In the rows, zero is written as 128.
A state moves one step at a time under one of 8 hidden systems, and each row is a state written as 22 numbers. Each run below is a few steps of one system.
trace 1, Q (8 x 22):
[[ 73 127 125  98  68 133 149 123 156 188 150 116 145 164 125 141  98  90
  105 157 103 105]
 [124 103 159 116 116 146 159 157 111 173 195 134 171 126  93 119 103 177
  153 142 171 121]
 [167 113 130 117 135 152 104 176  99 115 156 184 170 123 112 115 168  69
  134 126 166 134]
 [107 121 174 111 123 158 144 156 135  99 102 155  79 167 140 156 177  81
  121 180 136 105]
 [ 62 154 194 137 164 129 149 138  85 118 113 124  97 116 133 136 145 174
  174 115 145 139]
 [141 136 109 199 193 120  76 109  65 119 102 143 131 132 150 137 125 124
  153 114 137 146]
 [154 114 108 135 149 128  78  89 183 101  75 142  85 170 127 131 122 135
  144 153  78 139]
 [ 58 169 125  98 116 111 119 102 163 165 106 103 131 128 121 113  91 141
  151 102  65 153]]
trace 2, T:
[[109 115 126 157 130 122 146 190 135  94 130 150 177 146  90  88 178 157
  136 187 132 140]
 [177 162 124  66 139 171 133 147 139 156 123 116 121  91 152 137  98  61
  110  98 136 112]
 [ 82  97 140 156  91  80 104  56 113 103 135 142  85 158 134 157 158 135
  122 105 114 132]
 [118 135 152 149 163 159 164 207 118 121 122 135 158 139 110 104 147 158
  149 196 152 123]
 [200 145 116  86 153 150  95 103 131 139 122 127 106  86 149 139  93  88
  131  64 133 132]
 [ 71 111 108 181 101  77 110  84 133  96 103 130 112 172 130 135 159 140
  114 152  86 135]
 [120 149 161 107 159 180 165 192 135 170 129 120 151 133 114 117  95 149
  157 181 144 116]
 [179 117 109 111 128 118  71  74 114 139 153 148 128  99 131 133 105 108
  140  47 134 146]]
trace 3, T, 8 rows:
[[184 115 104 167 163 114  95 144  93  78 134 159 161 101 115 101 167 138
  140 104 156 155]
 [157 152  90 119 127 137 145 137 180 102  70  95  99 131 157 130 133  88
   78 162  89 110]
 [ 45 152 181 104 123 125 134  92 123 167 121 114  88 141 134 152  99 151
  163 107 107 132]
 [145 103 122 191 165 125 106 138  69 144 164 150 176 133 113 120 117 168
  161 137 169 138]
 [218 118  76 103 128 138 120 138 195 100 113 123 136 115 117 101 123 121
   99 141 110 129]
 [ 41 165 129  94  85 105 131 107 151 145 109 111 119 135 134 130 130  90
  117 106  71 138]
 [ 95 102 162 161 121 138 149 134  67 177 180 137 145 152 126 157 110 145
  141 155 175 106]
 [222  93 124 106 135 138 119 144 149  84 151 157 136  97 100 103 149 154
  135 108 162 139]]
trace 4, G, 8 rows:
[[135 169  74 143 126 126 140 161 113 125 104 103 164 106 160 119 142  51
   75 133 117 118]
 [143  87 134 133  88 109 148  66 153 125 142 101  67 143 141 165 107 174
   98 133 130 100]
 [ 77 191 151 101 151 120 157 163 137 108  92 103 131  83 120  92 145 158
  151 100 104 158]
 [169 139  75 156 123 133 146 133 106 149 127  92 144 117 170 146 107  71
   64 143 140  93]
 [127  96 146 132 103  93 147  79 159  87 129 108  72 126 120 138 138 214
  123 116 122 128]
 [ 82 200 130 102 147 138 153 180 133 119  79 104 140  98 141 102 148  89
  124 124  99 140]
 [177 112  93 159 117 127 141  88 109 157 144  87 110 122 169 168  82 117
   78 127 148  90]
 [ 94 128 142 135 121  88 151 115 155  75 111 109 108 111 106 102 158 216
  140 116 107 151]]
trace 5, G (8 x 22):
[[100 124 140 165 153 148 122 104 125 172 105 117  96 187 149 166  80 138
  144 188 115 106]
 [162 147  98 133 180 123  88 113 150 132 106 122 150 105 111  93  89 179
  172  97 100 166]
 [106 124  66 149  85  92  95 116 137 129 131 140 177 150 123 113 148  69
   95 131  88 139]
 [105 101 152  76  74 137 143  98 181 175 161 122 109 159 106 142  87 148
  131 142 109 112]
 [119 159 142  88 129 129 143 158 107 150 163 122 178  65 106  93 120 144
  152  66 147 152]
 [155  92 107 157  88 122 158 159 100 115 171 135 166 131 128 131 164 100
   76 160 170 100]
 [148  96 191  83 117 147 148 127 158  85 130 148  59 135 115 145 161 156
  141 135 150 117]
 [103 177 162 133 183 150 123 159  62 125 102 136 122 101 157 136 148  85
  155  99 150 136]]
trace 6, Z, 8 rows:
[[171 120 127 155 143 112 151 101 130  66  96  95  62 107 159 147 146 169
   97 123 139 115]
 [141 185 137  90 171 146 151 165 162 101  75  97 112  81 131  98 128 150
  142 112 108 144]
 [157 168 101 145 173 136 115  96 102 158  98  86 107  99 176 151  74 106
  119  92 121 122]
 [132 132 102 129 104  90 153  81 173 114 111  71  98 108 136 124 105 190
   98 113  94 126]
 [139 176  96  96 133 144 167 169 158 161 121  80 173  86 129  93  88 126
  110 128 110 126]
 [157 134  95 129  95 120 146  97 108 152 149  89 122  99 168 159 101  84
   66  95 143  96]
 [ 87 141 134 118  78  98 199 140 146  96 127  82 115 101 133 121 161 155
   78 131 123 113]
 [151 165 134 128 158 161 183 194  93 133 126  97 150  83 150 123 128 114
  107 139 170 107]]
trace 7, Q (8 x 22):
[[ 91 123 129 111  63  97 166 151 128  87 151 131 148 109 116 111 197 103
   83 116 135 125]
 [146 149 142 146 152 154 198 178  99 125 120  85 120 100 159 140 126 134
   96 161 171  92]
 [178 108 155 126 138 116 123 102  99  74 140 140  85  84 136 140 161 150
  129  69 171 134]
 [110 147  92 173 127  92 133 134 124  62  77 113 119 124 150 118 186 110
   88 138 102 135]
 [151 158 129 125 158 138 159 107 151 128  85  66  70 104 161 145  84 170
  116 124 117 113]
 [133 121  98 142 105  71 107  64 118 116 149 112 131  91 126 120 122 163
  119  51 117 152]
 [164 128  49 159 111 110 138 133 166 124 114  93 165 131 134 108 115 121
   71 168  98 117]
 [171 128 136  52  95 145 165 122 185 144 149  98 107  93 122 127  93 143
  108 103 129 112]]
trace 8, K (8 x 22):
[[128 185 107 114 149 151 173 160 147 164  99  65 142  98 150 118  81 128
  107 144 110 113]
 [170  94 109 150 113 109 118  70 103 163 183 113 136 112 128 144  77 169
  123  89 156 119]
 [ 73 133 126  96  71  91 163 133 176 113 142 107 150 114  92  92 148 174
  117 119  96 145]
 [165 142 137  97 115 161 189 155 124 146 143  88 114  93 156 148 111 102
   81 132 166  86]
 [116  95 157 144 103  89 126  84  80 106 175 141 113 105 122 143 154 166
  133  67 167 136]
 [ 89 159 127 131 116 104 176 161 151  67  86  97 116 108 133 106 184 140
   96 144 105 130]
 [195 137 136 128 162 152 133 104 108 119 107 103  65  98 175 168 105 115
  111 101 156 105]
 [ 66 141 135 157 133  77 103  73 102 117 116 121 114 118 127 125 132 173
  158  72 103 162]]
trace 9, K, 8 rows:
[[ 85 133  91 180 118  93 110  85 139 114  84 113 105 172 152 145 134 112
  102 158  78 125]
 [157 141 153 107 184 169 129 131 165 150  96 112  93 131 125 129  74 184
  173 148 118 130]
 [119 159  87 139 137 112  97 118  95 176 148 119 195  97 127 104  89 111
  139  75 117 153]
 [122  87  94 151  74 108 148 108 173 145 148 110 143 171 114 129 109 156
   90 188 106 106]
 [161 124 171  44 119 165 153 156 163 146 160 135 126  98  99 114 111 148
  150 107 149 128]
 [ 85 134 123 140  88 106 140 137  65 143 172 133 172 110 140 134 156  73
   97  96 156 121]
 [140  80 149 154 105 118 160 135 142  70 132 136  91 154 120 139 178 170
  106 183 149 108]
 [157 160 158  76 159 150 118 150 130  85  98 144  97  79 133 117 162  98
  146  75 136 147]]
trace 10, M:
[[ 87 110 131 147  88  65 134  88 135  72 128 121 105 121 115 118 174 182
  118  98 110 147]
 [148 172 131 104 146 156 190 199 130 121 115  91 146  78 140 107 134 123
  102 138 150 113]
 [174 110 130 126 127 122  96  67  90 139 157 134  98 100 151 162 107 112
  125  56 158 124]
 [103 131 111 150 112  77 142 121 154  57 102 110 122 112 116  96 179 182
  113 121  97 151]
 [163 171 145  84 156 174 177 172 133 146 112  89 114  81 153 132 101 113
  116 122 150 106]
 [133 113 124 148 121  91  94  53  87 135 157 128 111 108 137 148 108 149
  136  52 139 140]
 [132 138  97 139 116  97 167 153 173  73 103  93 144 103 113  85 161 182
   97 146 102 138]
 [166 152 155  59 131 171 155 138 132 160 139 107 101  85 148 146  92  97
  119  90 154 106]]
trace 11, C (8 x 22):
[[139 135 106 159 125 121 128 132  53 154 169 125 170  95 151 137 125  84
  102  91 172 117]
 [142  82 110 148  77  86 156 118 158  73 146 121 124 132 110 115 171 178
   86 151 130 121]
 [138 167 162  46 129 168 163 175 170 117 106 117 105  96 129 119 140 100
  125 121 124 122]
 [106 153 129 161 137 109 129  88  59 137 123 102 100 101 179 167 122  99
  107  78 145 117]
 [141 109 127 174 151  97 136 123 139  64 108 121 112 123 112 108 159 220
  139 142 128 145]
 [181 166 102  82 165 163 106 158 176 125  85 128 132 108 130 103 113  84
  134 123  96 141]
 [ 85 148 101 149 110  95 115  60 111 178 129  89 124 127 154 150  76 125
  115  89  97 127]
 [111 125 136 157 146 114 155 158 123 127 148 118 172 117  90  90 123 225
  161 147 138 146]]
trace 12, M (8 x 22):
[[155  74 128 118 103 104  71  79 147  99 152 179 115 146  95 122 151 144
  152  95 121 155]
 [ 71 176 120 111 122 127 157 171 159 106  76 109 133 132 134 108 163  91
  106 162  84 131]
 [142 120 165 142 151 164 144 119  74 177 151 119 102 134 156 176  85 127
  134 137 178  94]
 [131  99 107 162 131  88  80 111 121  98 149 166 169 128  90  94 155 170
  160 104 124 171]
 [154 157  98  98 132 156 143 165 189 117  77 110 122 133 139 115 130  79
   94 173  91 116]
 [ 91 121 186 111 126 141 126  84  97 171 147 131  75 145 145 178  95 133
  155 105 146 113]
 [ 95 129  94 190 131  86 127 145 101 118 140 128 198 124 103  87 147 175
  137 136 124 156]
 [218 117 102  91 131 174 131 157 181 132 123 130 126 131 131 128 108  89
  102 165 133 104]]
trace 13, Z, 8 rows:
[[142 123 126  99 118 116  79  65 116 164 160 141 124 109 127 138  91 117
  151  44 125 146]
 [ 56 132  88 168  95  83 128 112 149 133 113 110 158 164 118 111 132 142
  111 164  74 138]
 [170 103 135 100 116 170 157 161 150 183 175 128 159 139 107 127  82 140
  127 172 157 101]
 [128 113 115 113  79  97 107 110  99 111 172 155 154 102 124 124 169  77
  105  64 144 139]
 [ 61 129 147 153 110 129 160 156 124 112 103 130 115 178 139 144 171 106
  108 201 118 108]
 [166 104 184 119 157 163 148 154  94 133 167 148 120 110 114 136 124 172
  163 127 194 120]
 [141 132 103 158 148  99  77 119 105  63 101 161 132 116 131 109 188  99
  132  94 118 161]
 [113 135 156 119 158 163 122 125 168 133  75 132  71 181 139 151 113 126
  153 187  99 117]]
trace 14, Y (8 x 22):
[[131 100 138 117  98  95  95  63 147  76 119 149  63 138 131 147 165 127
  121  89 111 139]
 [ 34 177 140 123 121 120 169 157 141 147  96  95 139 137 129 114 128 134
  129 158  87 131]
 [179 129 126 144 172 158 122 105  98 183 142 104 121 113 148 152  51 155
  144 115 158 112]
 [142  99 108 141 104  72 105  85 141  72 139 137 125 107 106 105 165 177
  125  79 119 158]
 [103 165  99  99  98 133 167 154 185 136  96  87 136 131 137 114 122  94
   83 162  81 113]
 [123 122 157 118 118 143 136  97  77 191 176 120 117 118 149 169  79 114
  130  92 169 105]
 [132 114 119 181 130  84 148 139 100  73 144 119 153  97 110  99 172 197
  122 117 153 146]
 [178 146 109  98 130 152 150 144 182  98  80 102  89 120 155 134 133  90
   82 154 109 107]]
trace 15, C, 8 rows:
[[ 60 109 182 110  93 133 149 159 129 110 136 164 115 169 109 135 185 111
  135 171 132 120]
 [153 112 174 127 150 175 129 144  96 129 126 157  80 154 153 174 138  81
  132 160 171  95]
 [121  90 156 141 124 113  77  80 112  87 121 178  73 162 128 157 170 116
  149 113 129 140]
 [ 95 136 153 137 166 151 108 144 151 109  71 153  94 183 128 133 145 121
  163 189  97 134]
 [152 120 142 131 175 165  72  96 116 173 118 155 101 164 140 160  77 107
  174 132 127 127]
 [ 83  99 120 164 127 103  66  96 118 141 138 174 155 181  99 122 131 136
  170 138 104 157]
 [127 106 126 128 133 165 119 163 157 169 132 154 160 189 105 121 104 117
  149 211 119 117]
 [130  91 148  96  94 148  98 107 114 184 187 170 142 158 115 152 103  82
  144 117 148 117]]
trace 16, Y (8 x 22):
[[138 175 128 151 209 149 101 136  82 155 102 121 139 100 149 126  88 126
  170  99 134 146]
 [159  78  94 173 125  95  81  68 154 101 121 143 110 165 115 131 126 169
  132 143 104 140]
 [ 94 150 141  53  96 133 145 143 202 137 119 119 131 125  97  98 121 135
  139 126  82 141]
 [122 153  97 140 136 135 111 121  82 201 154 113 180 114 146 133  72  86
  125  99 134 125]
 [169  61 112 162  92 100 136 111 128 106 182 139 147 136 101 123 142 184
  110 141 161 120]
 [146 154 131  63 107 141 162 179 169  89 115 122 129  89 122 102 172  90
   98 116 123 128]
 [100 138 129 153 125 138 121 120  68 160 130 132 123 147 170 172 126  44
  104 130 144 102]
 [115  89 178 164 137 125 156 138 102 101 148 142 109 145 110 136 156 204
  150 162 170 120]]

Name the system that made each run.
trace 17 (2 x 22):
[[116 119 171 153 149 123 109 113  63  87 121 158  81 126 152 161 178 106
  140 100 163 129]
 [114 130 158 163 180 127 122 138 132  76  78 138  90 146 121 122 160 187
  167 160 120 146]]

Z
trace 18, 2 rows:
[[ 76  84 130 162  93 107 110 122 134 121 141 168 140 199 104 131 161 128
  133 185 112 129]
 [148 137 157  59 152 181 107 145 171 169 127 152 124 138 106 121  86 118
  178 130 117 136]]

G
trace 19 (2 x 22):
[[123 134 168  98 115 139 197 180 116 126 166 108 146  81 110 109 143 172
  126 122 175 121]
 [185 147  93 158 158 129 120 136  87  94 105 118 123  92 168 136 151  75
   90 104 153 119]]

Y
trace 20 (2 x 22):
[[122 183 152 127 176 156 160 188  80 118 100 115 130  86 157 125 150  93
  128 119 158 123]
 [190 102  92 177 133  99 112  71 110  91 120 113  90 116 159 152 128 141
   93 105 140 119]]

C
trace 21, 2 rows:
[[153 150 106 124 134 162 143 131 128 164 106  97 106 136 176 164  89  62
   88 155 127  87]
 [119  82 170 110  89 103 143  88 143 109 170 135  97 125  98 133 137 208
  142 103 145 131]]

Q
trace 22 (2 x 22):
[[ 75 130 162 145 115  94 113  91  63 108 141 144 103 114 144 152 169 115
  136  66 146 138]
 [104 138 142 162 160 158 168 179 123 148 110 113 140 162 130 130 114 153
  136 217 135 107]]

G
trace 23, 2 rows:
[[167 111 107 107 100 159 144 139 175 141 121 123 113 164 144 149 116  71
   82 188 119  88]
 [ 62 107 199 107 105 127 118 111  99 138 160 169 104 155 111 150 150 131
  167 109 146 133]]

M
trace 24, 2 rows:
[[137  96 126 117  82 103 156  90 138 160 189 100 140 106 110 129  87 194
  116  99 145 118]
 [171 119  76 132 105 116 134 168 130 116 161 133 204  99 106  85 149 108
   97 126 141 135]]

Q
trace 25, 2 rows:
[[127 169 160  45 145 157 127 144 176 125  96 127 101 101 120 112 122 116
  157  96 101 146]
 [ 80 132 114 189 134 103  90  86  58 153 129 136 136 152 158 156 123  89
  130 110 125 131]]

T
trace 26 (2 x 22):
[[199 119  55 163 122 114 139 142 140 114 135 103 174 105 131 103 122 130
   76 142 132 120]
 [183 123 125  58  89 142 158 127 189 108 130 110  94  98 130 130 129 110
   85 112 124 110]]

Q
trace 27, 2 rows:
[[168 125 127  95  97 117 135 133 118  79 144 137 119  79 137 127 180  84
   89  72 156 127]
 [109 133 129 157 103 112 189 145 119  82 108  91  97 125 158 144 172 125
   68 163 140  97]]

Q
trace 28:
[[182 106 118 112 101 122 112 114 118  81 136 149 103 108 147 146 176  62
   85  93 151 118]
 [ 95 141 167 137 134 111 145 130 108  57  89 128  70 115 149 140 197 128
  121 114 134 132]]

M
trace 29:
[[ 92 154  99 163 124  73 111 117  91  89 118 124 158  91 131 102 172 121
  119  70 113 161]
 [112 115 116 132  95 142 164 139 168 150 117 107 118 180 139 147 113 110
   86 212 108  87]]

G
trace 30, 2 rows:
[[159 115 124 157 167 126 103  69 134 148 117 109  92 136 135 146  65 196
  159 118 121 132]
 [ 93 161  84 150 140  94 100 142 142 106  94 129 177 122 110  78 150 128
  140 121  76 171]]

G
trace 31 (2 x 22):
[[ 53 122 122 172 113 108 133 132 103 176 157 128 183 166 107 118 110 157
  145 165 119 132]
 [221 113 119 104 152 160 139 158 158 135 151 125 150 100 104 104  94 170
  138 136 157 124]]

Y
trace 32 (2 x 22):
[[ 65 170 110 157 164 112  80 127 108 137  87 142 155 144 130 110 132 102
  163 118  82 164]
 [162 107  96 175 155 142 121 116 138 173 130 111 144 165 127 135  64 170
  136 188 123 113]]

C
trace 33 (2 x 22):
[[107 138 147  76 100 103 133 111 137 131 161 124 142  77  99 100 127 166
  148  47 124 156]
 [137 151  53 172 119 106 145 141 121 140 120  86 182 114 149 112 117 100
   72 145 114 118]]

Y
trace 34:
[[138 160 141 109 153 152 134 104 140 131  75  98  54 128 176 168 103  96
  115 126 112 106]
 [ 92 145 146 170 172 111 110  90  77 155 127 115 123 119 135 136  91 185
  175  91 132 149]]

K
trace 35:
[[ 49 135 145 142 107 117 179 146 149 144 121  97 135 157 115 120 123 180
  127 188 106 118]
 [157 139 143 100 146 152 132 139  96 178 176 124 165  81 119 120  82 143
  155  78 168 133]]

T
trace 36 (2 x 22):
[[119 167 167  72 156 168 162 162 163 160 110 102 117 109 118 115  87 166
  163 137 120 129]
 [127 130  97 164 136  94  76  73  76 154 150 134 154 112 138 134 105 118
  139  61 129 151]]

T
trace 37 (2 x 22):
[[190 102 132 152 147 122  98  89  82  92 136 147  86 108 154 159 145 116
  120  82 169 122]
 [ 86 151 143 120 140 110 131 134 170  70  66 125  90 136 121 109 171 154
  143 143  81 150]]

Z
